In the data rows, 128 means zero.
Every row has a hidden score. How much higher is the second row's score than the first row's in each pair? 20 means about the same, 40 much higher and 0 much lower. The score is a weighted sum of the row's numbers plus the product of two more (or one squared), each taken from its middle value.
[132 116 128  89 115 123  75 172  69 165  86  99 112 156 111  99 139 140 148 172]
[163 132 135 149  98  82 114 124 162  96 104 149  85 140  52  33 100 131 107 149]: 22
[153 154 128 193 176  85 137 108 141 139 179 154  75 172 110 123 103 120  98 107]
[106 120 123 105 118 148 125 146 129 135 128 139 151 118 154 156 133 151 150 148]: 14
[132 177 104 119 110 106  69 173 167  77 116 172  92 130 144 123 157 156 170 180]
[110 120 171 121 117 113 133 138 118 144 101 120 136 133  64 115  94 165 127 145]: 18
[ 98  73 133  74 106 102 148 155 105 143  70 107 142 110 117 120 175 136 163 135]
[121 154 126 144 139 148 140 125 139 104 141 135 135 125 121 124 115 106 106 122]: 23
[129 149  78 107 100  63  82 180 150  72  91 162  69 129 153 100 193 140 191 177]
[123 155  82 138 128 111 121 144 162 100 144 160 100 121 195 148 166 122 155 135]: 15
[103 102 196 153 121 135 168 107 142 190 113 121 152 117 102 137  65 192 117 122]
[148 122 127 144 145 129 143 105 143 144 137 126 124 126 150 120 127 110 106 102]: 6
[124 120  87 102 150 166 124 114  84 111 191 120 161 130 160 179 156  85 126 112]
[150 127 130 103 130 122 102 146 174 116 117 173 138 107 162 140 145 165 165 152]: 18
[126 158  79 137 162 121 115 127  95  88 185 145 114 153 128 135 145  85 124 133]
[132 174  75  91 107 193  43 169  87  74 141 137 155 141 134 111 125 100 149 197]: 16
[134 146 121 132 127  84 110 153 152 102  99 156  95 134 105  87 146 136 138 153]
[110 103 126 120 122  84 160 126 114 125  91 113 118 119 102  97 153 115 132 114]: 16
[108 127 130  70 129 183 109 151  88 117 130 119 205 106 123 182 134 135 147 144]
[148 119 152 146 161 131 160  95 131 159 147 113 136 127 132 152 119 115  93  81]: 16
[160 144 116 190 121 103 140  93 171 132 133 125  66 135 156  91 119 105 101  97]
[118  88 173 144 133  94 162 117 116 188 106 104  99 143 119 119 120 166 139 115]: 27
[ 86 113 168 117  99 121 138 147 112 164  92 123 155 123 102 140  94 199 153 158]
[101  91 180 117 102 122 153 131 129 189  83 105 156 103 147 170 119 199 159 122]: 4
[115 109 146 135 114  85 142 143 151 154  81 137 105 127 124  98 127 164 148 141]
[123  87 120  95 135 129 128 143  95 161 122 112 134 144 140 126 154 118 132 127]: 15
[159 112 152 170 160 112 185  71 144 168 177 118 120 131 138 164 110 120  89  60]
[153 125  81 122 132  85 124 129 132 105 137 144 102 126 158 126 173  99 144 119]: 24
[142 134 175 205 155  76 169  93 174 165 120 138  72 154  84  85  86 138  80  92]
[130 126  47  77 136 146 111 142  57  72 159 116 158 130 140 136 179  45 139 133]: 18
[116 106 166 143 160 130 155 122 107 188 124 100 121 147 126 138 120 132 101 101]
[126 134 144 127 118 130 122 134 124 133 119 114 122 133 109 130 118 138 124 131]: 16
[104 101 136 104 133 102 178 123 143 146  98 123 154  91 166 176 173 140 144  92]
[110 172  97  89 126 223  63 156 125  89 157 152 186 110 186 177 130 133 157 176]: 28
[125 138 126 146 138 127 137 115 153 134 135 143 136 108 167 155 128 138 133 116]
[131 161  98 140 115 131 134 121 163  78 139 154 143 101 142 129 123 114 122 123]: 20
[116 109 132 169 142  81 185  88  94 143 154  94  96 148  86 119 115  98  90  79]
[128 127 144 116 109 128 111 145 137 131 102 121 128 126 122 124 130 147 131 135]: 23
[142 176  91 143 142 159  85 121 147  70 197 166 121 139 157 147 125 117 132 147]
[128 119 189 147 113 153 147 122 164 185  82 112 141 122 124 123  91 170 101 118]: 14
[170 114 127 135 162 148 136 103 140 144 141 125 135 128 140 101 130  80  82  93]
[127 151 124 161 163 173 121 101 143 109 197 152 128 140 145 136 100 122 105 128]: 35
[111  64 176 133 142 100 208  91 120 204 101  86 143 108 132 160 133 138 114  59]
[149 140 136 113 118 112 100 144 118 110 106 112 104 147  74  95 134 113 121 140]: 29
[147 118 129 102 115 142 112 143  95 125 110 118 145 138  63  79 108 106 103 150]
[141 159 100  81  64 114  48 195 131  79  82 151 111 129 111  98 147 160 191 210]: 21
[131 150 109 129 117 130  91 146 115  93 121 136 111 147  92  74 115 114 131 168]
[146 133 122 110 143 191 119 107  97 117 183 119 176 127 120 159 112  91 100 111]: 18
[165 131 113 165 169 161 166  73 180 118 186 137 124 127 188 156 146  67  78  59]
[159 129 142 143 153 145 149  95 147 121 158 132 144 125  99 124 106  97  74  93]: 14
[111 120  76  85 169 158 146 124  91 114 183 122 179 105 210 222 198  81 144  90]
[134 131 162 159 132 180 137  95 151 162 148 127 158 119 142 146  68 150 103 116]: 19
[153 124 154 185 133  96 160  90 143 155 147 124  85 147 108 114  82 134 100  97]
[ 99 119 168 119 105 135 134 141 133 156  93 118 149 111 131 152 110 187 156 143]: 33
[134 177  92 148 130 130 105 141 153  79 150 155 105 137 143 123 142 104 125 142]
[154 150  89 154 153 131 129 113 150  87 176 152 106 137 146 117 142  75 100 107]: 24
[117 143 161 162 140  95 146 130 134 145  92 111  88 146  79  84 118 120  95 115]
[114 148  93 122 134 163 114 129  66 105 159 100 141 150 112 127 129  67 105 127]: 14
[163 135 165 143 115 124  89 138 189 134  88 163 101 130 112  71  88 183 141 173]
[134 102 135 104 115 114 122 138  91 137 107 100 119 149  79  95 138 115 123 134]: 12
[148 160  70 114 126 149  99 139 140  58 152 145 124 130 151 118 163  69 126 135]
[138 173 141 173 115 130 112 122 184 102 153 166 103 137 109 116  76 163 115 150]: 17
[ 89 153 117 121  97 120 137 154 144  58 118 156 145 115  79 111 124 137 144 159]
[137  89 169 152 164 125 172  87 126 194 135 111 144 121 134 146 103 133  95  81]: 10
[133 139 123 164 174 121 164  90 143 135 176 131 123 122 172 179 146 101 101  65]
[118  95 147 144 119 157 166  90  88 161 131  81 151 135  97 112  84 102  90  96]: 7
[154  83 135  83 153 159 128 128 102 165 144 123 179 126 121 134 135 113 107 117]
[124 126  80  69  93 113  75 191 123  84  95 157 130 124 141 110 176 136 193 193]: 22
[104 114 140 143 109  92 132 133 127 159 111 123  93 135 152 146 131 178 168 139]
[134 146 128 114 114 151  84 156 144 110 109 146 126 131 126 106 124 147 144 169]: 24
[122 110 180 142  94 173 118 117 130 159  90 106 138 131  89  73  59 161 111 156]
[ 92 105 185 121  91  96 140 150 128 186  51 111 131 116 108 128 103 209 160 149]: 29
[111 108 154 115 123 183 132 125  91 152 120  97 166 135  89 111  87 119 100 138]
[150 122 108 124 143 146 132 109 128 160 150 125 149 111 190 163 138 116 110 103]: 16
[112 116 111 105 128  55 152 150 116 111  94 125 103 121 111 122 189 114 152 119]
[136 156 149 173 124 152 120 102 136 122 142 123 113 142  92  95  69 130  92 131]: 20
[ 96 141 126 110 110 135 121 155 132  87 127 142 145 131  85 125 120 140 149 156]
[160 110 148 102 151 137 117 120 109 185 130 109 142 133 137 153 135 132 106 110]: 11
[102 137  71 103  80 122  85 165 107  96 117 135 117 126 178 140 155 145 194 174]
[132 123  80  83 113 138  85 157  91 135 123 115 130 128 195 162 179 123 174 150]: 16
[121 107 173 167 120  91 161  98 152 158 110 127 104 118 124 116 102 176 141 114]
[121 140 128 124 122 123 126 137 120 128 127 126 118 135 123 137 130 146 126 131]: 23
[147 128 183 177 101 124 134 112 167 162  91 133 109 135  80  68  44 174 105 146]
[132 123 104 167 169  73 191  85 121 125 179 133 114 129 142 174 143  97 112  64]: 13
[134 125 144 112 152 148 136 113 108 143 141 107 169 109 137 176 132 121 117 102]
[122 118 133 105 119  68 140 153 166 120  77 149 117 104 141 135 181 161 163 132]: 23
[148 134  62 111 133 119 103 140 122  79 146 146 114 130 160 108 176  77 143 137]
[125 108 109  87 122 117 121 153  98 166 108 113 138 124 178 163 173 139 156 128]: 12
[139 137 118 181 162 105 159  94 164 134 154 136  84 133 173 126 141  97 103  81]
[125  86 128 112 120 116 150 116 105 139 121 113 138 122 118 124 135 120 135 121]: 16
[122  93 202 148 142 111 174  91 122 210 113  94 136 118 118 168 100 182 121  86]
[143 141  59 102 126  98 109 159  89  78 142 142 116 146 118 116 164  79 153 147]: 9
[141 118 167 150  99 187 108 107 127 159 114 106 133 140 106  79  56 143 104 151]
[107 101 135 104 119 112 137 152 141 158 103 137 130 120 156 148 145 164 160 141]: 24
[133 121  68  78 141 194  95 151 101  97 146 127 169 120 197 136 176  67 149 141]
[156 161 126 172 141 162  98 109 122 136 179 132 108 161 125 122  76 117  98 134]: 20
[126 104 109 118  88  87 151 128  87 112  99  98 118 132  78  97 126 105 138 123]
[148 151  92 140 131  91 122 130 165 101 144 158  95 124 171 138 156 125 145 128]: 31
[149 133 146 118 143 163 143 104 134 139 169 131 183 111 111 180  91 130  95 101]
[153 175 149 176 113 153  88 127 148 122 128 136 106 159  79  67  53 137  93 163]: 32
[111 109 117  67  95  96 101 188 144 121  72 149 127 109 159 142 187 176 194 172]
[139 103 123  58 111 138  80 166  69 128  92 100 150 133  96 110 156 120 159 166]: 13
[140 147 140 206 149 116 204  62 214 113 173 153 110 109 147 140 100 110  74  52]
[136 130 151 137 126 137 131 108 153 112 166 143 135 137  86 133  98 141 112 124]: 21
[142 116 125 126 106  95 120 130 138 108 114 141 109 121 119 112 134 148 156 145]
[ 98  92 144  94 103  77 140 156 136 125  61 123 115 113 105  95 169 154 166 145]: 26
[131 128 112 110 108 112 117 143 109 115 124 121 122 129 123 137 143 128 146 134]
[118 128 159 136 131 176 133 115 103 149 131  98 155 147  82 112  75 119  89 123]: 28
[165 136  90 172 157  90 133  91 147  90 188 158  78 150 123  97 131  75 105 105]
[138 155 102 130 151 114 101 136 165  94 164 178 113 124 172 153 158 140 154 142]: 21
[142 109 167 159 131 139 142 105 162 170 138 136 130 128 130 129  81 163 115 122]
[116 144 117 106 109 150  99 149 113  85 118 132 152 119 109 128 124 127 149 162]: 23
[129 159 114 165 139 135 156  99 174 107 169 152 136 111 164 163  95 119 109  97]
[118  85 165 116 129 109 178 116  92 182  90  73 140 122 104 141 137 124 112  84]: 12
[132 152  67 100 130 143  99 141  97  78 166 150 149 122 159 161 153 102 156 147]
[116 114  96  70 115  79 107 178 105 101 101 127 109 125 140 138 215 115 179 152]: 37
[ 93 129 115 133  99 104 115 139 101 142 123 119 107 130 164 168 131 175 185 154]
[152 144 161 170 144 165 123  95 173 153 159 148 128 127 156 140  78 160 109 123]: 26
[134  96 224 177  87 105 154  98 180 181  53 108  89 128  58  34  57 189  99 130]
[109 110 126 117 127 152 125 129 142 125 135 156 150 114 159 132 123 153 155 153]: 24
[125 158 116 132  95 124  86 158 166  91 107 169 114 122 129  98 112 167 161 188]
[100 118 104 100 103  99  96 170 105 102  76 124  99 134 134  85 175 130 183 172]: 18
[163 131 124 128 140 124 116 121 118 113 123 118 107 137 103  81 138  82 107 121]
[ 93 115 180 105 108 156 129 150 152 172  80 121 157 104 150 160 122 195 155 145]: 24
[114 149  95 163 121 133 136 128 140 111 135 124  84 147 173 114 139  96 130 123]
[107 138 118  69  93 183  98 180 105 125  71 108 180 111 140 137 144 129 145 162]: 21
[124 147 125 121 112 164  89 147 145 105 143 152 141 120 138 131 109 156 148 167]
[123 139 122 114 135 138 106 132 154 111 123 154 139 111 155 139 145 144 148 142]: 21
[136 111  93  89 166 141 141 123  86 135 166 102 153 125 177 196 190  71 120  78]
[133 122 125 113 118 107 137 141 125 137  95 122 125 123 125 120 139 125 135 126]: 10
[137  75 204 173 146  91 203  75 128 215 109  89 114 137  74 102  79 144  75  70]
[138 124  84 102 101  96  81 168 111  90  99 132  80 150 109  57 169 104 157 173]: 26
[111 116  90 112 151 138 156 114  71 117 168 100 154 127 145 174 159  69 116  88]
[145 153 117 160 120  35 107 148 151  90  98 138  18 164  77  44 160 116 132 142]: 30
[ 96 106 173 120  75 104 117 159 123 150  62 129 131 131  59  76  76 206 157 189]
[112 117 160 143 126 130 135 127 131 145 108 123 118 139  87  85 100 140 112 139]: 12
[107 104 108  87 153 180 151 121  81 139 162 102 184 111 177 202 166  96 132  95]
[122 170  77  92 129 121  80 171 116  69 133 148 124 128 146 148 184 109 157 155]: 28
[122 120 148  90 114 144 116 144 107 120 114 134 176 116  72 118 107 147 129 158]
[129 137 136 159 126 103 139 117 134 137 103 123 122 110 135 111 110 139 130 125]: 21
[151 118  98 124 165 178 145  84 120 116 204 137 177 111 179 185 133  85 107  86]
[105 129 172 183 119  77 158 120 146 172 107 118  66 159 100 104  97 171 117 119]: 25
[127 117  88 131 160 115 167  96  86 116 184 114 134 131 139 163 149  67 109  80]
[163 155 121 151 119  85 100 129 187 100 139 182  86 126 147 123 123 173 160 154]: 22
[117 137 156 131 106 115 132 138 115 143  87  89 112 131  87 114 128 139 112 113]
[125 113 156 167 141  79 166 105 150 163 105 121  94 123 132 115 126 142 120  94]: 20
[138 139 106 130  98 114 113 146 146 102 107 143 100 135 104  65 122 118 121 155]
[126 136 147 133 130 118 149 124 149 111 114 142 153 103  86 114 106 132 105 122]: 28
[109 116 172 146 139 148 156 101 139 163 144 118 138 129 130 153 103 157 115 108]
[100 108 173 119  90 137 124 136 117 145  65  90 122 131  70  65 106 146 120 148]: 18
[105 106 152 116 153 146 174 113 109 168 124  94 159 113 154 189 151 126 124  90]
[132 156 107 126 128 136  93 136 101 100 162 126 107 154 107 115 127 112 124 149]: 24
[128 125 118 125 137 118 136 122 125 123 142 128 127 124 147 149 150 122 133 114]
[113 148  85 106  81 116  83 171 131  79 103 154 116 125 132  98 141 139 172 188]: 17
[159 112 106 110 157 160 138 106 120 139 173 125 165 111 173 177 149  92 111  90]
[106 147  76  79 118 177 104 153 110  70 144 145 191  97 171 176 161 113 164 154]: 27
[108  88 169  87  96 109 138 151 161 135  48 125 141  91 117  97 157 173 156 144]
[104 116 183 182 153 119 207  76 171 172 166 149 152 112 122 177  72 177  99  77]: 20
[112 149 145 139  81  78  86 162 140 100  75 130  65 151  71  65 120 172 164 181]
[154 174  99 166 162 146 101 115 138  96 199 163 110 151 147 141 118 107 110 130]: 19
[120 126 125 163 108  97 142 120 157 126 136 144  78 145 126 107 117 149 137 130]
[ 88 155 125 116 102 125 106 167 122 105  80 123 125 115 147 142 148 160 177 166]: 28
[151 140  87 117 121 136 102 129 101  90 165 129 123 140 120 125 130  95 133 145]
[128 160 130 135 129 125 108 144 175 119 140 163 115 123 171 167 139 167 153 140]: 28
[145 155 146 188 140 134 132  91 133 111 157 128  96 154  69  75  74 108  78 117]
[121 111 141 167 132 134 184  81 108 162 159  92 134 133 133 157  96 110  92  74]: 9
[155 116 141 122 168 162 153 111 140 149 151 128 160 133 114 125 126  84  65  86]
[110 116 158 138 109 124 140 127 142 146 120 139 132 132  88 108  82 170 126 148]: 26
[109 125 194 159 120 102 151 128 153 177  89 114 106 137  96 121  94 178 117 121]
[114  98 136 105 100 142 141 130  73 144  97  77 149 131  82 105 113 108 115 127]: 5
[184 142 139 199 159 110 169  58 196 112 177 143  93 126 117 104 107  88  61  61]
[112 128 111 115 106 130 101 167 108 102  98 128 113 146 104  69 132 121 146 171]: 12
[172 163  71 119 145 141 102 122 131  82 159 129 131 117 174 153 173  75 122 106]
[102 129  91 109 148 149 145 130  65 115 162  97 150 138 131 157 155  69 108 104]: 21
[134 158  94 133 135 114 115 132 121  89 140 141 115 132 133 128 148 101 132 127]
[114 137 157 173 142 118 164  94 161 144 129 131 128 107 151 158 103 160 129 102]: 27
[106 169 100 167 108 123 149 108 181  69 163 166 127  98 168 172 119 145 148 122]
[116 153 133 148  91  78 105 151 161 107  86 143  73 128 124 103 132 180 170 160]: 18
[106 168 143 199 124 119 157 102 191 109 142 162 118 105 152 146  85 170 129 121]
[130 109 132 143 142  85 170 107 125 143 110 119 115 117 137 133 151 122 125  89]: 6
[122 121 132 160 135  86 177  82 138 117 138 130 115 109 123 142 125 132 120  87]
[143 146 165 175 120 185 120 102 121 154 141 108 127 151  82  91  35 127  74 132]: 15
[129 119 131 125 134 136 141 109 131 147 147 132 158 108 163 178 125 142 135 111]
[121 134  96  88 112 161  97 150 119  64 140 149 158 123 113 123 143 108 149 163]: 35
[134 158 101 135 137 107  94 147 172  90 137 182  99 131 156 118 149 143 151 160]
[139  98 149 142 148  92 162 108 116 162 130 100  98 148  94 109 141 104  94  88]: 12
[124 112 129 103 105 113 106 161 116 121  87 127 116 139  92  81 135 133 146 164]
[134 110 126 127 107 107 121 121 145 129 140 148 116 133 119 125 124 157 145 139]: 19
[116 168 135 136 119 162 115 139 132 104 122 135 157 115 115 133  95 133 121 147]
[133 156  67 108 110 116  64 174 145  49 130 179 104 131 145  99 164 126 176 195]: 25
[135 152  95 121 169 183 134 113 111  93 169 127 173 113 160 153 146  58  97 102]
[ 97 155 111 171  85  86 134 135 148  96 103 142  89 123 122  88 106 151 154 156]: 17
[154 126 110  98 173 194 142 115 135 107 170 138 193 107 153 159 154  62  84  91]
[144 138  79  86 135 176 110 142 121 102 162 142 174 114 176 176 166  89 123 125]: 11
[108  95 130 130 119  67 185 115 120 124  99 114 117 113  96 107 144 118 126  99]
[131 145 103  78 100 207  52 172 104 110 120 123 166 130 149 124 128 123 151 190]: 17
[132 130 116 125 124 102 118 139 132 122 128 129  98 138 133 125 152 120 137 129]
[ 95 113 172 153 117 114 161 119 142 157 121 141 145 115 106 133  72 198 134 134]: 37
[160 128 101 115 145 127 114 130  98 103 124 114 113 144 103  77 154  58 105 119]
[146 162 104 127 120 177  56 144  97 106 165 130 115 161 120 104  96 118 133 182]: 20
[103 140 101  99  86 112  73 185  81 112  75 105  93 148 115  91 148 140 179 189]
[109  87 176 158 142  43 182 103 167 161  96 128  72 122 111  99 152 165 134  97]: 33
[136 126 129 135 140 151 140 106  95 126 142 105 147 135  94 107 104  87  92 108]
[110 173 109 127  75  94  87 166 118  65  80 121  89 128  94  97 135 141 176 181]: 25
[150 150 150 225 120  69 168  65 217 111 156 164  63 122 121 116  79 159 110  94]
[162 149 134 155 137 128 138  97 151 118 158 138 124 126 116 138 106 116  94 100]: 15
[148 124 141 133 127 190 118 118 128 166 157 117 158 131 161 164  90 132 112 122]
[118 161 114 104 112 224  59 147 108  93 155 134 166 135 130 118  97 128 135 187]: 34
[127 100 185 137  98  77 154 131 164 181  61 119 104 115 118 125 119 200 148 119]
[140 139  74  73 110 120  68 181  86  91  92 105 102 144 136 104 201  83 161 162]: 25
[160 117 101 122 128  96 119 129 101 107 115 116 100 144  90  61 145  76 111 128]
[139 168  84 141 100 130  84 138 164  44 156 174 104 129 128 103 123 132 158 175]: 31
[118 151 114 133 165 131 127 126 126 116 167 135 127 132 154 162 154 109 120 108]
[127 119 172 147 105 176 118 113 115 155 123 104 137 150  69  84  55 145  99 150]: 11
[144 137 167 151 136  80 127 131 204 139  97 169  91 122 126 109 126 181 135 130]
[138 121 147 181 136  86 154  92 169 142 149 141  75 144 131 116 118 146 118 106]: 15
[108 160 129 187 121 120 163 102 189  78 159 164 113 119 122 124  97 137 118 114]
[113 126 157 125 109 131 124 127 139 136 100 115 125 120 114 112 122 150 125 134]: 17
[148 140 157 146 109 154  90 131 169 136 128 154 119 138 119  98  74 177 135 170]
[101 118  66  33 106 117  72 217  78  82  50 128 149 112 148 110 214 113 202 199]: 16
[ 92 137 127  93  80 113  85 177  92 105  84 121 124 130 102 120 135 173 193 188]
[132 109 180 174 161 126 176  92 119 170 122 101 121 150  56  69  76  98  50  87]: 20
[165 163 137 139 131 174  42 144 166 123 147 171 115 148 145 105  81 163 138 187]
[138 104  58  47 138 189 103 142  58  98 169 115 195 120 161 167 177  57 139 135]: 11
[148 114  88 101 130 117 110 139  80 101 135 109 111 154  89  84 154  66 119 133]
[147 111 172 154 202 167 201  70 151 171 176 127 179 112 139 170 107  99  56  49]: 23
[142 106 136 115 111 141 128 119 120 140 126 124 155 115 121 136 102 147 137 133]
[139 179 117 126 127 129  79 158 145 104 132 153 105 141 132 128 137 143 133 158]: 33
[127 127 145 126 115 154  97 136 118 130 130 118 118 142 105  99 104 139 128 159]
[118  85 163 111 104 132 151 117 120 173  93 102 161 106 126 144 110 164 138 120]: 10
[127 131 120 142 162 152 133  98 140 122 198 144 136 126 172 179 134 123 124 106]
[136 156 127 147 135 149 128 117 138  94 145 139 135 136  95  98 101 102  93 129]: 14
[138  99 198 219 174  93 214  46 191 195 154 136 100 125 134 137  78 156  75  51]
[140 135 108 117 108 135 109 132 130  98 129 145 145 111 130 121 122 132 146 151]: 14
[134 133  96 109 145 160 117 123  99 102 174 124 148 131 141 149 147  86 124 120]
[103 150 141 139 100 132 122 142 154  90 138 155 124 140  73 108  92 156 130 159]: 24
[141 123 154  89  88 146  92 166 177 132  49 149 149  99 135  96 132 181 158 172]
[116 121 145 169 122  82 140 130 146 141 108 133  58 158 103  67 121 135 123 131]: 22
[123 144 164 124  95 124  99 153 156 137  80 128 106 125 106 102 117 177 144 160]
[131 172 149 180 118 140 112 115 152  94 132 143 101 143  69  62  66 132  95 154]: 25
[142 136 120 141 139 120 119 123 125 123 131 109  83 148 144 122 159 103 127 111]
[137 144  90 152 151 119 133 111 166  99 183 168 108 124 189 155 153 116 134 112]: 22
[131  98 182 175 156  98 198  83 177 198 133 127 115 118 151 162 111 163 106  67]
[128 136 190 167 111 103 131 124 183 160  86 138  93 130 101  97  86 195 123 138]: 28
[153 140  77 139 140  87 123 128 117  91 153 148 101 141 118 105 144  85 129 125]
[120 100 149  91  71 163 107 149 117 141  66 114 165 111 108  95  97 162 154 178]: 18
[111 142 118 111 102 115  99 165  99 133  98 113 109 145 120 125 136 148 152 162]
[109 172 125 187 101  98 140 118 180  82 127 156  95 113 132 121 101 158 148 136]: 23
[119 105 134  73 145 185 131 145  80 143 128 118 204 122  97 131 120 103 102 136]
[152 123 151 144 177 156 179  82 168 145 182 141 164 116 132 172 117 106  69  61]: 22
[132 102 132  98 119 155 140 127 117 167 141 127 181 112 154 180 115 148 142 125]
[119 169 130 126 138 123 117 147 169 118 118 148 128 110 176 177 162 156 144 122]: 37
[138 158 122 156 133 131 109 118 129 111 137 139 104 146 106  98  96 122 112 142]
[127 166 115 123  94 161  86 153 140  87 121 152 147 120 109 108  93 145 139 181]: 21
[102 135 137  94 102 171 108 147 120 130  89 109 160 109 135 130 134 144 138 147]
[155 104 118 137 141 138 137 117 146 152 144 138 122 141 142  94 122 102  93 113]: 12
[153 146  76 136 156 117 123 123 114  90 164 139 111 140 132 112 152  67 111 115]
[154 121 117 166 170  89 181  82 122 139 180 120  99 143 127 141 140  79  87  64]: 17
[127 140 126  91 100 164  83 173 154 119 115 154 160 106 177 169 137 179 176 172]
[130 135 160 150 111 185 118 112 117 146 125 107 145 143  84  90  52 134  93 146]: 20
[118 129 150 135 138 178 154 102 138 148 171 139 183 114 131 175  78 151 109 114]
[137 135 103 140 162  67 149 120 163 112 155 159  89 122 176 163 187 121 143  95]: 22
[101 131 154 136 108 131 137 132 145 144 111 140 151 109 131 148  94 183 150 148]
[143 151 159 165 138 140 118 117 179 146 147 155 114 132 145 141  97 167 121 132]: 17
[109 132 114  82 111 138 107 152 126 105 110 134 154 100 154 151 167 143 164 149]
[126 148 141 120 117 187 111 127  90 125 120  96 171 126  91 122  85 112 101 137]: 14
[134 118 142 137 163 173 164  87 127 150 172 123 190 104 154 184 102 114  93  85]
[118 169 106  77 124 149  65 185 133  94 113 151 143 118 152 147 177 140 159 167]: 28
[111 153 131 120  98 131 111 150 131  99 107 143 150 108 100 124 103 156 146 166]
[124 138 107 103  99 115  89 166 113 100  97 126 108 138 109  95 146 131 155 169]: 17
[127 100 144  96 145 141 117 132  95 160 137 116 152 130 133 172 139 149 150 131]
[115 106  80  72 130  93 140 156  97 101 122 124 145 110 156 171 211 103 171 122]: 23
[132  90 136 121 138 121 152 117 113 160 129 117 133 130 125 122 132 121 118 110]
[129 139 104 108 125 124 106 142 128 104 138 130 121 123 162 161 169 127 154 131]: 31
[112 153  99 137 102 105 113 136 142 109 133 134  92 129 177 167 153 151 174 136]
[130 110 116  71  98 106 102 178 140 114  81 145 139 110 141 138 175 156 181 165]: 21
[117 113 102 106 154  87 153 131 115 120 149 128 126 122 160 178 199 109 146  93]
[113  91 166 116 128  82 154 146 182 160  73 149 120 105 144 125 161 182 160 129]: 18
[154 144 173 206 144  95 163  89 172 121 123 133  74 155  29  26  65 111  49 104]
[121 120  71  79 122 124  87 157  86  72 152 135 123 138 122 113 177  94 164 167]: 29
[109 144  83 145  94 105  96 146 111 108 101 119  82 132 179 108 141 131 183 164]
[137 101 142 153 129  64 141 119 134 151 110 122  55 155 105  75 143 132 126 116]: 25
[134  92 127 101 144 126 139 130  76 147 102  94 139 137  96  87 141  86 111 119]
[144 133 119 163 160 107 139 102 166 120 170 168 109 128 156 139 123 129 127 115]: 28
[143 138 143 172 137 126 142  94 141 118 131 131 122 130  93  85  81 113  96 117]
[135 127 138 120 150 129 141 129 104 155 123  94 130 138 117 148 142  99  99  95]: 17
[135 140 121 123 110 124  95 152 112 111 116 125 110 149  81  84 121 121 125 160]
[120 136 111 160  88  78 106 135 130 130 105 121  54 148 147 103 125 161 171 154]: 16
[104  94 143 116 124 138 160 120 126 145 101 115 157 107 136 128 133 130 130 117]
[140 117 114  89 126 130  90 164 142 109 118 160 135 127 146 128 156 142 167 170]: 23
[115 141 151 131 150 153 134 132 179 154 129 153 151 102 197 195 141 170 141 111]
[172 109 130 124 166 150 117 114 115 137 120 108 128 132 132  81 140  69  93 109]: 14
[142 125 156 167 126  87 150 101 152 163 128 122  93 126 138 146 115 165 131 100]
[139 139  80  93 116 114  79 163 113  73 141 152 113 139 130 113 163 114 164 173]: 29
[144 164 101 106 144 155  84 161 127 116 155 152 140 137 165 168 145 128 138 148]
[156 132 139 177 125 159 145  84 102 167 177  95 124 154 118 145  59 112  79  90]: 4
[134 120 146 118 129 125 124 136 123 126 108 131 142 122  90  90 116 128 116 137]
[141 142 101 141 139 110 125 119 131 111 125 127 109 117 171 133 164 105 141 112]: 17
[113 151 112 109 140 127 129 150 127 124 116 128 142 116 157 170 171 115 132 111]
[136 130 166 182 173 176 178  61 153 160 199 131 161 124 140 181  67 121  66  69]: 22
[102 114 161 132 123 106 147 135 148 154  94 127 124 115 137 126 130 168 147 126]
[141 129 143 128  85 105  99 158 140 122  65 134  99 141  71  47  99 153 140 179]: 10
[128 108 116  92 139 153 112 150  89 175 133 109 146 143 168 164 152 126 133 129]
[116 150  94 172 113 124 154 112 166 108 152 140  97 127 182 138 131 108 122 106]: 19
